In the data rows, the value 128 means zero.
Some points, each followed by its number:
[139 194 202  34 191 110 127 145 200  74 157 143  36 147 126 162 126 146
  56 111  95  66 154  47 167 173 239 102 108 118 125 199 130 109 255 132
 115 137 140 157 180 131 210  77 132  95  96 119 140 105 162 189 151  93
 139 157] 0
[ 92  97 157 142  98 123 142 116 128 147  73 104 131 140 103 137 121  91
 122 137 143 107 107  96 116 113 127 142  93 169 107 150 104 128 130 125
 125 133 107 102 135 119 137 155 102 119 110 148 100 126 136 130 134 142
 117 136] 1
[103 125 142 160  92 114 126 139 146 108 104 127 140 105 110 124 118  98
 128 131 161 108  97  96  78 134 134 195 139 165 112 123  94  96 133 116
 116 128  69 100 112 126 136 161 143 116 130 158 115 116 138 129 120 145
  90 163] 2
[ 78 112 157 220 123 149 127 121 114 134  86  98 159 139 102 148 117  95
 107 105 163  72 104  56 147 101 143 169 101 165 132 141  87  80 114  74
 143 146  62  88 156 121 136 148 125 135 145 157 128 104 171 166 130 150
 122 164] 3
[170 134 117  81 156 144 139 132 171 144 175 133 122 127 122 110 124 159
 157 141 103 131 143 151 123 123 136  98 144  70 155 144 162 143 142 146
 117 115 133 154 126 151  97  74 107 128  97  99 129 115 104 112 123 123
 180 108] 4
[ 21  13 141 255   0 109  96 150  94 151  52 165 211 170 150  90  43  63
  66 125 200 154  88 111  90 125 129 241  34 181  92  53  52 120  17 118
 143 162 169   0 137  48 188 222 202 109 213 214 119 169 184 142 150 194
   9 234] 5
[ 89 101 160 172 121 121 107 115 129 117 111 116 133 142 120 160 104  92
 118 119 162 136 116  67  88 136 110 142 127 167 101 122 128 124 123  99
 130 154 119 101 123 121 132 164 150 122 120 156 123 137 162 131 118 126
  98 134] 6
[227 237 119   0 203  74 150 154 192  84 184 134  80 105 105 140 208 191
 106  91  81 127 158 124 189 135 189  53  74  87 131 225 208 137 169 210
 106  85 161 174 148 150 110  55   0 171  87  89  72 132 100 159 154 134
 208 104] 7
[100 111 165 157 131 122 108 124 143 134  74  81  43 137  74 140 148 105
 140 157 191  39  84  64  89 127 124 189  77 182 140 140  35 104 121  63
 130 142  83  43 137  81 128 221 152 133 107 140  92 139 242 132 129 156
  91 164] 8
[104 115 147 127 118 118 108 125 127 135 112 108 110 130 123 143 131 101
 115 120 154 124 109  94 118 133 122 144 123 161 108 114 129 121 117  95
 130 133 102 115 130 125 136 161 145 122 122 147 130 127 153 137 116 140
 105 145] 9
[ 95  98 131 172  98 148 105  99 120 136  99  94 139 117 134 155 148  99
 106 139 184 139 132 105 115 135 147 169 141 169 118  79 100 106  99  96
 134 146  66  86 130 115 150 208 170 125 142 117 126 138 210 127 102 116
  91 152] 10
[127 125 146 150 121 102 111 145  80 146 115 121  95 130 141 132 131 112
 111 109 132 128 145 141 152 143 143 152 131 147 128 135 115 129 138 130
 141 132 170 116 137 142 128 123 123 137 140 154 148 153 124 133 118 128
 103 110] 11
New points follow, each followed by the numbers of its three nearest points above by angle, seen from the average point of the numbered points, nearest first.
[250 177  17 119 172 213 189 106  24 207  74 182 157  51 153  60 156 177
 255 173  65 118 144 244  59  54   0  65 197   0 210  85 176 179 184  87
 113  68 245 161  95  97 143  39  26 177 120  83 130 175  35  92 151 167
 213  49] 4 11 7
[ 88 153 180 153  94  98 155 149 103  99  90 104 148 142 124 129 128  91
  84  82 149 143 122 103 139 172 176 192 114 182  97 132  59 113 139 121
 158 154 150  70 121 131 140 176 140 140 166 156 155 165 180 144 109  96
  81 121] 5 11 10
[131 125 130 127 130 129 126 124 128 125 126 117 122 128 129 146 134 134
 118 131 141 134 132 123 140 133 131 135 129 148 116 130 130 126 121 136
 135 135 121 132 130 143 121 143 127 128 120 128 135 103 140 126 126 123
 129 137] 4 7 11
[ 88 101 154 160 111 104 118 139 110 100 109  99 130 130 137 185 147  84
  88  80 138 127 130 108 146 159 151 148 117 174  88 151  99 111 140 132
 142 160 148  60 143 138 123 139 136 121 155 151 153 142 175 140 126 125
  82 146] 11 6 5
[155 136 119 107 149 129 137 115 118 131 145 127 123 115 126 114 124 131
 157 136 125 124 134 137 122 119 127 102 138 110 141 125 157 132 127 139
 120 128 129 155 122 141 123 100 103 116 112 103 126 116 111 127 121 118
 145 125] 4 7 11
[138 120 126 124 133 128 137 123 115 139 134 131 119 131 126 127 131 125
 122 138 149 139 126 126 141 122 130 125 115 116 128 128 135 126 138 133
 143 149 104 130 162 128 129 141 152 122 110 115 134 125 113 135 129 124
 118 140] 4 11 7
[162 161 187   8 208 130 169 127 172 140 143 122  75 125  76 154 145 105
 166 196 119 114  98  91 134 112 112  60  96  97 143 224 198  68 164 186
  44 123  63 105  71 118  84 178  14 103 100 110  55 100  31 140 146 131
 190 148] 7 4 0
[122 138 132 128 125 146 144 139 139 112 141 153 118 125 115 138 125 159
 109 115 134 146 151  90 142 115 121 123 102 122 142 124 113 109 116 129
 139 110  80 133 138 145 114 127 149 114 143 139 155 102 115 121 114 128
 138 152] 4 7 11
[146 139 118 135 117 121 129 139 122 127 145 126 112 126 139 124 137 137
 131 123 119 131 132 165 145 126 130 128 133 109 130 122 143 144 137 144
 132 124 163 141 117 139 122 104 129 136 141 130 128 131 115 120 136 115
 119 112] 4 11 7
[137 142 137 112 145 118 128 142 137 122 129 126 117 128 131 133 139 134
 123 120 125 111 136 121 147 124 136 116 124 123 123 132 139 127 136 128
 124 123 134 133 137 127 126 115 123 131 122 131 119 126 126 134 131 124
 133 127] 4 7 11
[119 131 155  99 148  85  86 120 124  87 100  62 172 117 112 157 161 108
  99  92 138 136 146 115 167 153 150 123 115 144 129 146 100 108 124 120
 162 143 114 136 146 142 126 129 142 144 140 174 148  78 159  86 133 111
 127 113] 11 7 4
[ 99  98 173 149 131  90  96 119 129 104 121  89 113 100 108 181 133 110
  93  76 165 147 137 109 144 143 152 201  93 197  85 126  98  87 125 131
 154 157 115  61 153 134 125 184 147 123 148 172 136 131 160 144 108 116
  85 131] 10 6 5
[ 92 106 148 145 121 130 121 146 136 121 100 126 122 126 121 132 130 123
 127 127 153 127  99 102 110 129 129 130 130 154 128 132 122  86 122 114
 106 134 100 115 119 132 127 153 136 123 137 152 113 134 141 123 138 145
 113 143] 2 9 6
[ 74  79 161 192  57 114  95 134 105 145  77 105 139 157 126 150 102  59
 111 117 157 114 116 133  94 107 106 153  89 219  88  95  91  90 115  92
 151 180 131  78 127 118 154 185 148 144 137 190 136 161 178 136 123 142
  86 147] 5 6 10
[144 167 145  80 163 115 147 154 151 112 134 125 117 138 123 136 158 135
 114 110 118 123 125 115 159 152 151 102 117 139 133 138 144 128 154 153
 131 137 149 142 142 134 127 105 110 125 115 132 135 124 149 131 138  99
 175 107] 7 4 0
[116 127 143 130 106 124 107 137 119 119 126 115 109 132 134 132 138 134
 107  99 127 141 146 120 136 143 143 154 115 169 108 116 120 120 128 125
 138 145 127 125 119 140 136 131 142 134 137 148 148 122 160 140 117 118
 114 137] 11 9 4
